Which row each row swaps with, under one turn or mirror
Naro: [ 0.96  1.34 -1.69  2.07  1.11  0.50  1.57  0.57  0.93 -0.23 -0.65 -0.26
 -2.93  3.45  1.14  0.57  0.01 -0.99 -1.12 -0.21  0.56]
lak: [ 1.26 -3.34 -1.22  0.25  1.18  0.59 -0.36  0.15 -0.84 -1.50  0.73  0.30
 -0.51  2.23  1.65 -1.49 -0.48  1.42  0.76 -0.46 -1.97]
Komum: [-0.32  1.77  0.32  1.00  1.97 -0.96  1.03  0.17  2.94  1.41  1.05 -1.04
  2.05 -0.83  0.00 -0.92  1.25  0.40 -0.32  1.69 -0.06]
tal: [ 0.67 -3.13 -1.85  1.03  0.70  0.45 -0.85 -0.39 -1.23 -0.68  1.43  0.28
 -0.56  1.89  0.86 -1.79 -0.81  1.29  0.35 -0.34 -1.95]
kog: [-0.99 -0.22 -1.87  3.02 -0.59 -1.40  0.52  1.29  0.78 -0.08 -0.67  0.28
  2.42  1.74  1.79  1.15  0.23 -0.81  0.03  1.50 -0.61]
vazo: [-0.59 -1.89 -0.12 -0.75  0.61  1.39 -0.49 -0.14  2.03 -0.35  0.09  1.39
 -3.19  0.21  2.11  0.57 -0.76 -0.23 -1.23  0.97  2.47]
zel: [ 0.77 -0.94 -0.53  0.31  0.52  0.05  0.13 -0.27 -0.43 -0.52 -2.13 -0.52
 -2.63  0.77  1.62  3.35  1.33  0.28 -0.08  0.14  1.76]
Suga: [-1.73 -2.73  1.02  0.11 -0.89  0.06  0.38 -1.30  0.28  1.35 -0.09 -2.78
  0.90  1.19 -0.18 -0.07 -0.37  1.05 -0.65  1.49 -0.98]
gev: [ 0.31 -0.06  0.31  1.40  2.00  2.39 -0.49 -1.81  0.16 -0.46  3.04 -0.97
 -0.66 -0.88  0.66  1.94  2.95  0.13  0.91 -0.60  0.33]
Zige: [ 0.96 -2.54 -2.01  0.74  1.14  0.18 -1.38  0.27 -1.32 -0.98  1.20 -0.03
 -0.25  1.52  1.90 -1.38  0.24  1.41  0.92 -0.55 -2.45]
Suf: [ 0.71  1.23 -2.68  0.52  0.79 -1.02  0.94  2.10  1.96  1.10 -0.25  1.96
 -1.97  0.41  0.55 -0.29 -1.05  1.11  0.14 -0.03  0.07]
vekep: [ 0.38 -0.30 -3.01  1.14  1.90  0.97  1.58  2.33  2.71  0.06 -0.35  1.96
 -1.51  0.22  1.04 -0.07 -0.80  0.93  0.10  0.17  0.81]
vilo: [-0.82  1.29 -0.37 -0.28 -0.78  1.51  1.87 -0.72  2.01  1.12 -0.12  1.02
  1.67 -1.38  0.80  1.29 -0.69 -0.34 -0.44 -2.06 -0.64]
vitoz: [ 1.46 -3.39 -2.44  1.24  1.15  0.28 -1.01 -0.06 -0.16 -1.10  1.34 -0.12
 -0.09  1.67  1.16 -1.30 -0.55  0.72  0.84  0.00 -2.55]
sotap: [ 0.15  1.29  2.18  0.66 -0.58  0.53 -0.35 -1.18  2.19  1.31  2.13 -2.27
  0.75  0.61  0.49 -0.84  0.35  1.03 -2.40 -0.53 -0.19]
tosel: [-2.02 -0.21  1.58 -0.04  0.66 -1.21  0.12 -1.32  0.37 -1.53 -0.48 -1.76
  0.18  2.00  1.26 -0.69  1.67  2.32 -0.20  1.80  0.73]
kito: [ 0.29 -0.03  0.78  1.16  1.03  2.21  0.17 -1.76 -0.11 -0.71  3.39 -0.31
 -1.23 -1.57  0.49  1.74  1.41  0.05  1.92 -0.14  0.27]
Luno: [-0.02  0.17  0.27  1.18  1.72  1.96 -0.48 -1.49  0.62 -0.68  3.43 -1.29
 -0.99 -1.25  0.32  1.85  1.98  0.67  1.85 -1.05 -0.33]
sefe: [ 1.13 -1.22  0.33  0.67  0.78 -0.23 -0.79 -0.24 -0.27  0.16 -0.97 -0.28
 -1.53  1.51  1.42  3.75  1.36 -0.12 -0.02  0.79  2.35]
mume: [-0.23  1.62  1.89  0.98 -0.17  0.03 -0.42 -1.35  1.64  0.71  1.66 -1.94
  0.95  1.43  0.04 -0.55 -0.12  0.17 -2.67 -0.16  0.36]
kup: [-0.59  0.61 -1.61  3.05 -0.49 -1.40  1.92  0.77  0.42 -0.30 -0.92  0.14
  1.50  1.69  1.47  0.59 -0.49 -1.39  1.24  0.70 -0.64]
Sopor: [-1.33 -3.01  1.58  0.31 -0.83 -0.23 -0.01 -1.50  0.27  1.20 -0.20 -1.81
  0.36 -0.08 -0.21 -0.31 -0.82  1.03 -1.16  1.52 -0.18]
Ked: [-0.45 -0.25 -1.03  2.54 -0.41 -1.92  0.58  1.50  0.59  0.52 -1.07 -0.21
  2.27  1.03  2.39  1.55  0.34 -0.61  0.33  1.29 -0.18]
Zanit: [ 0.06  1.17  1.72  0.35 -0.34  0.45 -0.34 -0.68  1.87  1.41  1.93 -1.56
  1.57  1.26  0.27 -0.58 -0.78  0.21 -2.92 -0.18 -0.46]
tobat: [ 0.95  0.90 -1.86  1.68  0.36  0.40  0.58 -0.21  1.24 -0.24 -0.89 -0.16
 -2.98  3.39  1.18  0.15 -0.22 -0.65 -1.88 -0.46  0.82]
Nobas: [-1.34 -0.44 -1.70  2.70 -1.19 -1.11  0.57  0.44  0.78  0.35 -1.07 -0.21
  2.09  1.26  2.42  1.57  0.43 -0.63  1.09  1.35 -0.85]
razan: [ 1.14 -2.75 -2.06  0.31  0.67  0.23 -0.46  0.30 -0.63 -1.46  1.89  0.43
 -0.88  2.14  1.16 -1.48 -0.94  1.67  0.98  0.30 -2.07]
Sasaf: [-0.11 -0.60  1.27  1.43  1.31  2.50  0.06 -1.31  0.63 -0.61  3.50 -1.23
 -1.31 -0.80  1.29  1.82  2.18  0.59  1.51  0.04  0.50]
gofo: [-0.03 -0.70 -2.95  0.84  0.67 -0.15  0.86  2.48  2.65  0.24  0.66  1.98
 -2.24  1.22  0.90 -0.83 -0.66  0.86  0.44 -0.29  0.10]
sizi: [ 1.76 -1.01  0.35  0.04  0.78  0.14  0.26 -0.02  0.05 -0.40 -0.94 -0.98
 -2.59  0.33  2.08  2.82  0.01 -1.29  0.31  0.46  2.33]
tuze: [-0.62  0.21 -1.52  1.51 -0.97  0.25  0.40  3.35  0.29 -0.98  1.18  0.70
 -0.81  1.55  0.98 -1.11 -0.96  0.34  2.10  1.37  1.24]
Bafe: [-1.67  0.08  1.27 -0.29  0.55 -0.36  0.48 -1.57  0.69 -2.16 -0.49 -1.05
 -0.19  2.01  1.29 -1.23  1.96  2.50  0.50  1.56  0.36]
Vuk: [ 0.15  0.04  0.77  1.98  2.07  1.53  0.20 -1.39  0.06 -0.68  3.37 -1.13
 -0.77 -0.97  0.59  1.56  2.06 -0.23  2.03 -0.12 -0.03]
nupu: [-1.61  0.71  0.02 -0.82 -0.07  0.88  1.90 -1.15  0.78  0.76 -0.69  1.65
  0.28 -1.33  0.09  1.50 -0.89 -0.80  0.45 -1.62 -1.12]
gel: [ 1.41 -3.02 -2.28  0.64  0.50  0.48 -0.55 -0.44 -0.79 -1.19  1.09  0.07
  0.47  1.66  1.54 -1.43  0.04  1.59  0.59  0.38 -2.50]
Nulip: [ 1.59  0.41 -1.46  1.72  1.09 -0.19  1.04  0.67  0.60 -0.57 -0.76 -0.05
 -3.42  3.04  1.48 -0.52 -0.28 -1.16 -0.80 -0.40  0.73]
sis: [ 0.52 -1.16 -0.51 -0.25  0.70  0.32  0.08  0.03 -0.37 -0.17 -1.03 -0.45
 -2.49  0.75  1.31  3.99  0.45 -0.79  0.27 -0.53  1.67]
togam: [-1.67  1.14 -0.11 -0.39  0.04  1.46  2.49 -0.93  1.45  0.84 -0.40  1.51
  0.16 -1.11 -0.59  1.27 -0.49 -0.32 -0.29 -1.62 -0.51]
rup: [ 0.67 -0.04  0.47  0.55  1.91  2.38  0.01 -1.60  1.15 -0.86  3.52 -1.14
 -0.39 -1.14  1.02  1.67  2.42  0.29  1.54  0.13  0.18]
ner: [-0.83  1.57  1.14  1.24  1.76 -0.88  0.88  1.05  2.14  0.16  1.35 -0.73
  2.55 -0.55 -0.34 -0.67  0.68  1.99  0.01  0.69  0.12]
tup: [-0.90  1.56  0.39  1.05  1.31 -1.60  1.35  0.26  2.34  1.11  0.99 -1.33
  2.31 -0.38 -0.72 -1.22  0.89  1.37 -0.10  0.23 -0.49]
veg: [-0.36 -2.37  1.23 -0.52 -1.50  0.12  0.80 -1.64  0.41  0.98 -0.28 -2.82
  0.31  0.93  0.59 -0.60 -0.63  2.11 -0.54  1.03 -0.48]
til: [-0.84  1.64  1.04  0.43  2.34 -0.93  0.74  0.26  2.79  0.18  1.88 -0.99
  2.09 -0.45  0.20 -0.61  2.12  0.57  0.16  0.35 -0.25]
sufu: [-0.38 -0.59  0.26  1.42  1.83  2.44 -0.28 -1.60  0.22  0.09  3.44 -1.07
 -1.34 -1.49  0.99  0.73  1.97 -0.28  1.57 -0.49 -0.70]
beke: [-0.26  0.99  0.21 -1.62  1.39  2.60  1.58  0.37  2.13 -0.68  0.25 -0.56
  2.17 -0.97  0.87 -0.90  1.70  0.38 -0.06 -0.02  0.37]
Zap: [ 1.25 -3.08 -2.52  0.49  0.59  0.96 -0.60 -0.08 -0.15 -0.88  1.28  0.46
 -0.04  1.52  1.74 -1.38 -0.54  1.90  0.57 -0.77 -2.47]
kar: [-1.20 -3.31  1.04 -0.26 -0.53  0.71  0.86 -2.28  0.45  1.48 -0.44 -1.23
 -0.44  1.46 -1.05 -0.57 -0.54  1.43 -0.92  0.93 -0.28]
vov: [ 0.67  0.30 -3.04  1.23  1.18 -0.55  1.15  2.23  2.52  0.86 -0.08  1.85
 -1.79  0.06  0.94  0.30 -0.58  0.00 -0.35 -0.49  0.73]
romab: [-1.40  0.43 -0.08 -0.45 -0.55  1.15  2.91 -0.83  1.32  1.59 -0.86  0.90
 -0.40 -1.45 -0.06  0.94 -0.86 -0.15  0.13 -1.51 -0.47]
gug: [-0.45 -1.63  0.35 -0.44  0.08  1.26 -1.11 -0.14  2.32 -0.88  0.80  1.68
 -2.43  0.01  2.49  0.03 -0.87 -0.23 -0.66  1.43  2.24]

vazo pairs with tosel
Zanit pairs with Naro
nupu pairs with Nobas
rup pairs with razan
tuze pairs with beke
sotap pairs with Nulip
sis pairs with Suga
til pairs with gofo
kar pairs with sefe
Ked pairs with romab
sufu pairs with Zige
gug pairs with Bafe
sizi pairs with veg

Which row each row swaps with, under one turn or mirror
Dovas: [-0.63 -2.08  0.68 -0.39 -0.95  2.38  0.26  3.10  0.83  2.43 -3.63 -0.11
  1.56 -1.67 -0.18 -1.90 -0.20]
Pabud: [-0.96 -2.13  1.00  1.31  1.22 -1.37  1.12  2.32  1.69  1.60 -2.91  3.19
  1.73  0.71  1.40  0.20  1.37]
vuv: [ 0.71 -1.11 -1.32  1.27 -4.18  0.24 -1.97  2.49  3.19  3.05 -1.38  1.72
  2.90  1.07 -1.18 -0.45 -0.21]
Dodom: [ 0.97 -1.34 -2.95  1.63 -0.58  0.08 -2.44  1.06  2.77  2.50 -0.09  1.12
 -1.72  1.23  0.71  0.49  1.84]
lir: [ 0.49 -1.66 -0.61  0.93 -4.27  0.12 -2.10  3.48  1.99  2.91 -1.76  1.34
  2.53  0.73 -2.12  0.39  0.88]
dizu: [-0.19 -2.47  0.10  0.15  0.38  3.00 -0.58  3.30  2.67  1.62 -3.73 -0.87
  0.52 -0.73 -0.75 -1.05 -1.53]
lusig: [ 0.19 -2.17 -0.02  0.91 -4.51  0.40 -2.54  2.26  2.38  2.93 -1.35  1.79
  2.44  1.67 -1.12 -0.30  0.36]
tefu: [-1.19 -2.19 -0.08  0.01  1.27 -0.01  0.65  3.75  2.63  1.98 -3.86  3.00
  1.13  1.85  1.59  0.55  0.51]
fena: [-1.05 -1.80 -0.04  1.30  1.12  0.47  0.84  4.14  2.48  2.45 -2.90  3.21
  1.62  0.90  2.68 -0.36  0.48]
ragan: [-0.67 -2.08  0.69  1.58  1.83 -0.01  0.72  3.31  0.91  1.36 -3.09  1.95
  2.01  1.10  2.23  0.49  1.38]
suta: [ 0.82 -1.48  0.10  0.75 -4.35  0.56 -2.14  3.08  2.09  2.06 -0.90  1.70
  2.48  1.64 -1.09  0.81 -0.06]
rotom: [-0.60 -2.25  0.62 -0.06  1.17  1.31 -0.76  2.36  1.30  1.54 -4.59 -1.08
  0.15 -1.19  0.07 -1.50  0.33]
bapo: [ 1.36 -1.74 -0.90  1.85 -0.48  0.05 -2.95  0.39  2.65  2.36  0.06  0.48
 -1.19  1.36  1.34  0.71  2.06]
Nifa: [-0.45 -2.32  0.32  0.16 -0.05  1.42  0.16  2.72  1.06  1.61 -4.17 -0.98
 -0.42 -0.49 -1.15 -2.59  0.12]
Mit: [-0.29 -2.04 -0.24 -0.41  0.17  1.79  0.01  2.51  0.69  1.08 -3.47 -1.16
  1.13 -1.98  0.89 -1.74  0.30]
pivu: [-1.60 -3.07  0.97  0.64  1.06  0.00  1.23  2.78  2.77  1.48 -3.58  2.09
  2.16  1.24  1.56  0.15  1.02]
vunu: [ 2.18 -2.10 -1.61  1.91 -0.91  0.80 -2.64  1.67  1.64  1.16  0.25  0.51
 -1.81  1.11  0.73  0.80  1.07]
gak: [ 1.19 -1.09 -2.34  2.88 -0.45  0.64 -2.02  1.04  2.19  2.42 -1.24  0.69
 -2.21  1.65  0.67  0.87  1.20]
vori: [-0.29 -2.61  0.51  1.45  1.76 -0.12  0.06  2.99  3.22  1.19 -2.41  2.55
  2.30 -0.36  1.96  1.40 -0.10]
fino: [ 1.78 -0.94 -2.04  2.13 -0.48 -0.09 -2.16  0.73  1.83  2.61 -0.86  0.21
 -1.85  1.33  1.04  1.28  1.35]
nos: [ 2.27 -2.28 -2.48  1.96 -0.02  0.07 -2.58  0.40  1.86  2.39 -0.39  0.69
 -1.38  0.96  0.67  0.69  0.60]
bosur: [-0.15 -2.10 -1.16  0.49 -4.77  0.28 -1.54  2.19  2.99  2.48 -1.41  1.48
  2.47  0.78 -1.55 -0.13  1.05]
limob: [ 1.45 -2.13 -1.91  2.18 -0.69  0.15 -2.29  0.72  1.96  2.21  0.38  1.17
 -1.50  1.58  1.27  0.72  1.45]
sov: [ 0.68 -1.80 -0.59  0.67 -4.74  0.08 -2.60  2.44  2.17  2.82 -1.61  0.84
  2.29  1.05 -1.42 -0.19 -0.04]
rud: [ 0.03 -2.62 -0.45  0.89 -0.09  2.10  0.82  3.52  1.95  1.53 -3.76 -0.65
  0.83 -2.26  0.35 -1.50 -0.41]
mepes: [ 0.14 -1.86  0.08  0.88 -3.82  0.48 -1.84  1.93  2.64  3.34 -1.59  0.88
  2.64  0.83 -2.42 -0.31 -0.18]
kubof: [ 1.77 -1.25 -2.73  2.40 -0.27  0.31 -2.25  1.23  2.56  2.55  0.25  0.63
 -1.35  0.85  0.88  0.11  0.97]
Seg: [-0.97 -3.44  0.96  1.05  0.60  0.31  1.06  2.52  2.38  1.94 -3.47  3.11
  1.65  0.64  2.20  0.95  1.14]
Nilo: [-0.87 -1.67  0.27  1.08  1.81  0.71  0.72  3.70  2.68  2.73 -3.45  3.26
  1.16  0.04  1.22  1.01  0.11]
guvi: [ 2.00 -1.95 -2.07  2.96 -0.41  0.92 -1.52  1.03  1.52  1.98 -0.37  0.84
 -1.51  1.41  0.97  0.95  1.77]
sozi: [-1.20 -1.97 -0.64 -0.23 -0.53  2.04  0.54  3.13  1.25  1.45 -3.97 -1.62
 -0.21 -0.18 -0.26 -1.68  0.39]
mif: [ 1.87 -1.76 -1.32  1.88  0.62  0.32 -3.07  0.63  2.55  1.81 -0.43  0.59
 -1.13  1.81  0.86  0.64  1.39]
Ven: [-0.74 -2.58  0.36  0.32  1.90 -0.99  1.85  3.03  1.67  2.14 -1.97  1.99
  1.35  1.09  1.40  0.43  0.62]
feto: [ 2.00 -2.59 -1.70  3.01  0.19 -0.56 -2.04  0.48  2.62  2.06 -0.54  0.90
 -1.46  0.99  1.04  0.67  1.20]
nad: [-0.36 -2.72  0.81 -0.23  0.10  1.81 -0.63  3.22  1.21  2.66 -4.25 -1.33
 -0.22 -1.50 -0.12 -1.13  0.07]
latup: [ 0.52 -2.42 -0.91  0.49 -3.79  0.02 -1.65  2.20  2.71  3.22 -0.97  1.44
  3.09  1.30 -1.67  0.14 -0.29]
tere: [-0.24 -2.87 -0.13  1.08  1.73 -0.41  0.80  3.45  2.28  2.15 -3.32  2.69
 -0.19  0.75  2.53  0.45  0.84]
merok: [-1.40 -1.49 -0.03  0.77  0.93 -1.09  0.27  2.61  1.69  1.32 -3.63  3.14
  1.66  0.22  1.94  0.97  1.55]
rifug: [-0.78 -2.67 -0.12  0.05  0.25  2.12 -0.68  4.04  0.92  1.12 -4.37 -0.35
  0.70 -0.22 -0.74 -2.15  0.70]
vitos: [-0.48 -1.41 -1.08  1.43 -4.51 -0.02 -1.56  2.59  2.60  2.42 -1.21  1.00
  2.91  0.05 -1.35  0.13  0.99]
raz: [ 0.46 -0.80 -1.39  0.94 -4.74 -0.10 -1.62  1.77  2.62  2.93 -1.82  0.45
  2.76  1.05 -0.69  0.10  0.29]
Naz: [-0.29 -1.68 -0.38  0.34  0.00  2.19 -0.55  3.94  1.26  2.00 -3.74 -0.43
  0.54 -1.71  0.92 -2.68 -0.31]
Lat: [ 0.54 -2.28 -0.09  0.74 -3.98  0.27 -2.29  2.22  3.02  2.04 -1.42  0.36
  3.49  1.47 -1.40 -0.41  0.37]
Sifak: [ 0.18 -2.58 -0.26 -0.58 -0.16  1.39 -0.12  2.27  0.83  1.21 -4.81  0.54
  0.49 -1.05 -0.67 -2.14 -0.64]
Sisub: [ 1.76 -2.34 -1.38  2.47 -0.75  0.00 -2.77  1.08  1.65  2.19  0.07  0.13
 -1.71  1.40  1.48  0.32  1.40]
Fime: [ 0.51 -2.06 -0.10  0.61 -4.59  0.21 -2.66  1.96  3.35  2.66 -2.06  0.45
  2.16  1.64 -0.96 -0.42  0.75]

Pabud pairs with Nifa
fena pairs with Naz
tefu pairs with Mit
rotom pairs with pivu
dizu pairs with vori
rud pairs with Nilo
suta pairs with vunu
bapo pairs with Fime
vuv pairs with kubof
limob pairs with sov

